One hidden turn or mirror swaps the rows below in pairs. Which row is each named row swapped with?
pabol: [11,-18,4,-1,-5,-1,2,3,19,3,11,0,0,1,1,-10,-18,11,-11,7]
ves: [3,4,5,-4,-14,0,16,-21,2,-14,-5,-4,-2,14,4,-1,-4,-4,1,-3]
Karop: [-6,5,-2,-19,-7,-1,-9,8,-9,-2,-17,5,-8,18,-4,7,0,4,-6,6]
Vefa: [-5,-3,8,6,-2,10,-22,-9,1,15,-5,-10,-1,-4,-9,-17,-8,-2,-2,6]
salab: [8,-7,9,13,-6,1,9,18,22,1,-14,-4,2,1,11,-2,-9,-13,-7,6]
loze: [6,-7,-12,4,-1,7,-15,10,-3,8,6,1,-1,-15,-12,-11,-9,-5,-6,2]
vada: [14,-9,-5,-6,-5,-9,4,15,-5,1,-10,-2,-9,1,9,2,2,-9,-20,9]
let: [17,2,7,-12,-5,7,-1,16,4,-6,13,-7,5,-4,-5,-8,-14,-10,-7,16]
Zok: [-18,5,-4,-9,2,9,-12,9,-5,-5,-15,9,-4,10,-4,-9,0,4,7,-1]
temuk: [-10,4,9,-3,4,6,16,-4,-8,-14,2,2,-2,11,-10,-3,-25,6,5,13]
nem: [-3,15,-3,4,-9,19,6,9,3,-8,-23,6,-4,14,2,0,-1,-3,3,-2]
gul: [-1,-2,7,11,3,-12,-6,-13,6,-19,-3,-4,-1,1,-8,0,-8,1,-12,8]
zur: [-8,-17,0,-3,1,17,4,-3,3,2,-4,-4,-7,-4,-8,-19,-32,2,5,2]
ruloz: [-10,7,-5,-27,-4,6,-5,1,-2,1,-7,10,-5,3,-8,-15,-11,5,9,3]
miv: [1,-3,-1,-10,-3,11,12,31,-4,-17,-4,-3,-2,8,-10,-7,-5,-8,1,2]
Vogam: [-4,10,-2,-8,-9,1,0,15,-11,-3,-11,6,0,-7,-3,-1,14,5,-4,8]
Beg: [5,-1,-1,-15,-17,-10,19,20,6,9,-6,-3,6,1,3,2,1,-4,2,2]
bizuk: [12,-5,-2,2,-11,1,-23,-5,9,2,1,0,-2,-8,-8,-9,-18,0,-12,5]
Lilat: [-22,-4,10,5,-1,13,3,-3,1,-3,-11,-7,-2,15,-18,-7,-10,-3,11,-3]
rus: [-10,-4,-5,-2,-17,-8,3,1,-1,8,-19,-7,-16,5,0,5,-4,-14,-15,-7]
ven: [-9,4,17,0,8,-12,9,9,-7,0,-5,-10,2,21,-13,-12,-14,-7,5,4]
Nid: [-18,6,14,-4,3,2,3,9,3,1,-20,-13,2,10,-18,-8,-14,-14,12,4]
nuv: [1,1,0,1,-3,-5,15,11,1,1,-7,-4,4,-26,-13,-3,-18,-4,2,10]
Peted: [2,-13,-3,18,-8,-4,2,14,-1,0,-6,-7,-2,6,11,3,2,-5,-20,14]
buri: [-4,-6,5,6,-5,-2,-10,-10,-1,-1,-3,-2,-4,-20,-16,-19,-12,-2,-9,7]
ris: [0,-2,1,-4,0,-1,24,-18,3,6,-3,-2,2,17,-6,-2,-7,-2,7,4]
kegi: [8,-8,5,8,-9,-17,6,10,0,-3,-5,3,6,-7,19,-10,-10,-4,-2,4]
pofo: [-1,-3,6,-7,-2,-4,-8,-23,7,-4,-11,-1,-5,14,4,-21,-12,-3,-3,4]
nofog: [-11,0,-2,5,-17,-1,5,-22,1,-3,-5,-2,-2,16,4,-16,-4,-1,-1,3]
genaz: [-6,-9,9,-2,-1,-13,4,-6,-12,10,-7,-7,3,23,6,-10,-11,-11,7,2]
furil: [-6,-7,5,-18,-10,1,8,12,8,3,-5,0,-7,29,2,-4,-3,4,-3,-2]
diveg: [-16,2,6,-8,-5,-1,-3,16,-14,-2,-20,-2,-11,6,-11,-3,7,-7,-9,5]
barum: [-7,0,-19,-7,1,-1,0,6,-18,5,3,-9,-4,4,-15,2,-4,1,-1,11]
noris: [3,-1,-1,-6,-2,7,32,-4,-3,9,-6,-2,-4,13,-1,7,-12,2,-2,9]
lus: [-12,1,7,-25,-4,14,2,1,1,7,-14,0,-7,8,7,-6,-23,2,5,12]
vufig: [-3,-11,17,-2,4,-3,-3,-6,18,9,-4,-10,11,9,-1,-12,-20,5,9,11]
natuf: [-1,-2,4,3,-9,-13,17,13,3,9,-9,0,-4,-17,3,-14,-25,-2,-4,-1]
vide: [-3,0,4,5,-17,11,8,24,4,2,-5,-8,-11,-1,0,-7,-26,-19,-10,1]
Rerob: [-14,5,-4,6,-8,3,-20,12,12,-10,-11,-4,-4,-6,3,-19,-14,-2,0,3]
givu: [9,-15,10,12,-4,4,3,5,6,2,-13,-14,-6,4,13,10,-13,-10,-15,6]
raba: [13,-2,-5,18,3,19,1,-7,0,8,-1,-6,0,-1,-9,0,-16,-2,-5,7]
ketis: [-1,-8,-4,13,-12,6,14,20,2,-3,-2,0,0,-20,-11,2,-7,-2,-4,0]
Mor: [8,-7,1,-7,5,6,-19,24,2,6,1,-4,-2,-6,-9,-10,-14,-6,-7,11]
zikol: [9,1,15,13,-8,10,8,6,24,-5,-8,-6,2,9,7,-12,-18,-10,-5,5]

bizuk pairs with Karop
noris pairs with zikol
diveg pairs with buri
rus pairs with gul
natuf pairs with ven
Vogam pairs with Vefa

One hidden turn or mirror swaps the rows below in pairs. Which row is each named row swapped with?
pifer: [-4,4,29,7,2,7,-7,-1,2,-2,-25,28,4,-10,-20,-18,-7,6,2,2]
punep: [9,-3,16,5,-5,5,16,-10,13,4,-18,15,-18,2,-15,6,-15,9,15,-1]
Vanu: [3,-2,29,21,28,5,0,-3,2,-6,-1,16,-11,-9,-5,2,9,4,-3,-14]
vuvud: [18,-10,6,2,9,8,2,6,9,-17,3,19,-5,6,-14,9,-16,19,14,-17]
Satoz: [-3,-4,29,9,7,7,-10,-3,6,-2,-25,25,6,3,-13,-19,-12,8,5,5]
reku: [5,-14,22,21,-14,-12,-2,1,22,-5,-9,16,-9,0,-6,5,2,30,14,-5]
Vizo: [-9,-19,16,10,16,4,10,-8,20,-2,-12,6,4,-13,-26,3,-4,25,16,-5]
Vebep: [8,-1,19,5,-5,8,16,-10,12,-2,-20,6,-16,-5,-14,5,-14,11,13,-1]
surur: [19,12,12,20,22,-2,10,-11,14,6,-1,22,-8,-14,-3,-11,-12,16,10,-1]
fomu: [9,-11,21,15,-15,-11,-1,4,22,2,-6,13,-11,-1,-8,1,-1,26,22,-10]
Dor: [-10,2,24,22,5,5,-5,0,2,1,-27,27,2,-3,-16,-20,-8,8,11,0]
rut: [5,3,21,5,-6,3,10,-9,13,2,-15,6,-21,-9,-18,2,-18,9,17,0]
kag: [-8,-15,18,7,23,0,17,2,15,4,-12,5,5,-16,-18,-3,0,22,11,-4]
Vog: [10,4,40,8,4,15,-4,-8,25,7,-14,15,-8,-1,-13,11,-7,17,10,-5]
teza: [4,-7,11,18,15,-1,-7,7,-9,15,-13,15,6,-11,-2,-4,-6,15,8,8]
kora: [5,-8,21,21,-7,-6,-1,4,18,7,-5,22,-16,-2,-11,3,4,31,25,-7]
mipif: [-5,-2,32,8,7,-1,-11,1,6,-9,-23,27,6,-2,-23,-21,-9,10,5,-4]
galil: [8,-2,24,25,27,2,-3,-5,6,-8,2,22,-5,-7,-10,3,6,0,-7,-13]
remuk: [7,1,23,2,-5,5,13,-9,13,-2,-18,15,-25,-4,-17,2,-18,14,16,-1]
Beler: [14,1,7,-7,10,-17,6,-7,9,-5,7,25,-9,-6,-16,6,4,21,14,0]
boku: [14,-5,2,-5,8,-20,0,1,8,-5,2,24,-8,-4,-18,3,4,22,5,7]
pokid: [15,-7,13,2,12,4,3,-2,9,-18,-1,17,1,4,-16,13,-19,23,14,-20]
lol: [15,-2,9,-5,14,-15,10,-8,11,-9,0,28,-7,-9,-16,2,8,25,16,4]
fivan: [3,-5,29,31,10,0,-12,-5,3,-1,6,30,-10,-18,-32,-4,-10,20,11,-4]
Dobe: [3,3,15,17,5,-23,-13,-9,20,-6,-2,7,-1,-8,-15,-2,2,22,-9,-9]
Vupe: [3,-3,21,29,9,3,-11,-2,1,2,5,31,-8,-19,-34,-1,-10,22,5,-5]
guful: [-3,4,2,23,-12,2,-12,-1,12,-10,-2,21,9,-5,-12,-4,-12,15,6,-9]
bolid: [-7,-1,31,14,3,8,-6,0,3,-4,-20,26,2,0,-18,-20,-2,1,10,-1]
geto: [5,-4,23,33,8,5,-9,-7,2,0,5,27,-6,-17,-33,-2,-8,25,1,-3]
kanar: [12,-10,7,0,12,3,3,8,10,-14,-3,16,1,4,-10,16,-12,16,11,-22]
zinu: [-7,-14,14,11,21,-1,8,-2,14,7,-13,6,5,-10,-25,-2,7,28,14,-5]
Sagev: [5,-5,21,31,7,6,-10,-8,0,1,7,29,-8,-18,-30,-3,-11,22,4,0]
nemu: [4,15,30,8,13,-3,8,-9,21,-2,4,19,3,-10,-10,-11,1,26,26,-2]
Tes: [2,-3,27,19,31,2,3,3,0,-7,-4,22,-11,-3,-13,1,10,2,-3,-13]
Kenu: [17,-1,8,1,12,2,-1,6,6,-11,1,15,3,1,-12,14,-15,20,13,-24]
mani: [6,-9,8,20,14,-1,-4,1,-8,14,-12,17,12,-10,-5,-6,-6,14,8,7]
domob: [12,6,42,12,4,14,-5,-1,24,6,-8,14,-5,-2,-12,8,-3,15,7,-8]
pumu: [10,-5,27,21,30,0,-5,-3,2,-8,2,22,-8,-2,-11,-6,2,2,-7,-16]
Fel: [3,1,28,9,-1,2,-2,-6,-6,-12,-9,20,-7,-5,-17,1,-5,41,-8,-9]
Nimu: [7,-6,12,16,12,-6,-8,5,-12,9,-15,15,9,-12,-4,-3,1,11,6,8]
Poneb: [17,5,2,-3,13,-19,1,0,16,-3,-4,27,-4,-6,-15,4,1,25,6,2]
zafer: [3,16,27,11,8,-1,3,-2,16,-1,-2,19,4,-14,-10,-13,11,28,24,0]
zuram: [9,-1,20,25,28,1,-3,3,1,-11,5,23,-7,-9,-12,-3,-2,8,-9,-10]
Kip: [1,-1,18,22,-10,-3,-5,5,25,-2,-5,18,-17,-6,-7,3,1,30,23,-3]
mavus: [8,1,29,8,1,2,-4,-1,-4,-8,-2,13,-8,-4,-21,1,0,43,-8,4]
pakel: [14,-2,14,-5,12,-21,9,-2,13,-1,3,31,-8,-2,-20,2,-2,24,14,-3]
Kefiv: [2,-2,22,6,-7,7,13,-12,16,-2,-11,12,-18,-9,-10,0,-19,11,17,2]
fik: [7,3,11,12,-5,-17,-10,-10,15,-10,-6,4,2,-8,-8,-2,4,19,-6,-14]
Pimi: [-4,-5,33,12,5,2,-8,6,2,-9,-25,25,-5,1,-21,-20,-5,9,5,-4]
rosip: [8,-5,24,23,26,13,-5,-7,6,-8,2,23,-8,-10,-13,3,6,5,-4,-17]
tusus: [-2,0,31,14,5,6,-10,-4,6,-6,-24,26,4,-3,-16,-23,-8,8,12,0]
Legik: [5,-8,10,19,17,1,-6,2,-8,11,-14,13,12,-10,-5,-9,-2,18,8,9]
Sop: [1,-6,27,25,32,4,-7,-1,4,-5,2,18,-7,-7,-5,1,-2,9,-3,-18]
ren: [5,1,9,-10,20,3,-19,-12,14,-10,-12,10,-1,-4,-19,1,-2,9,8,-8]
Dil: [1,-11,16,12,-15,-6,0,5,14,-3,-5,13,-18,-4,-5,2,5,24,18,-7]
rakug: [10,-4,11,-11,17,8,-19,-9,16,-11,-10,10,1,-5,-17,7,-4,11,6,-8]
Teler: [17,-5,7,1,10,1,2,-1,7,-13,-1,22,5,-2,-8,11,-15,19,9,-26]
dov: [15,0,28,5,3,7,2,-8,-6,-11,-8,17,-3,-2,-10,8,-5,41,-6,1]

pifer pairs with Sop
guful pairs with surur
rosip pairs with Satoz
rakug pairs with Vog
Dobe pairs with zafer
remuk pairs with kanar
fivan pairs with Nimu
nemu pairs with fik

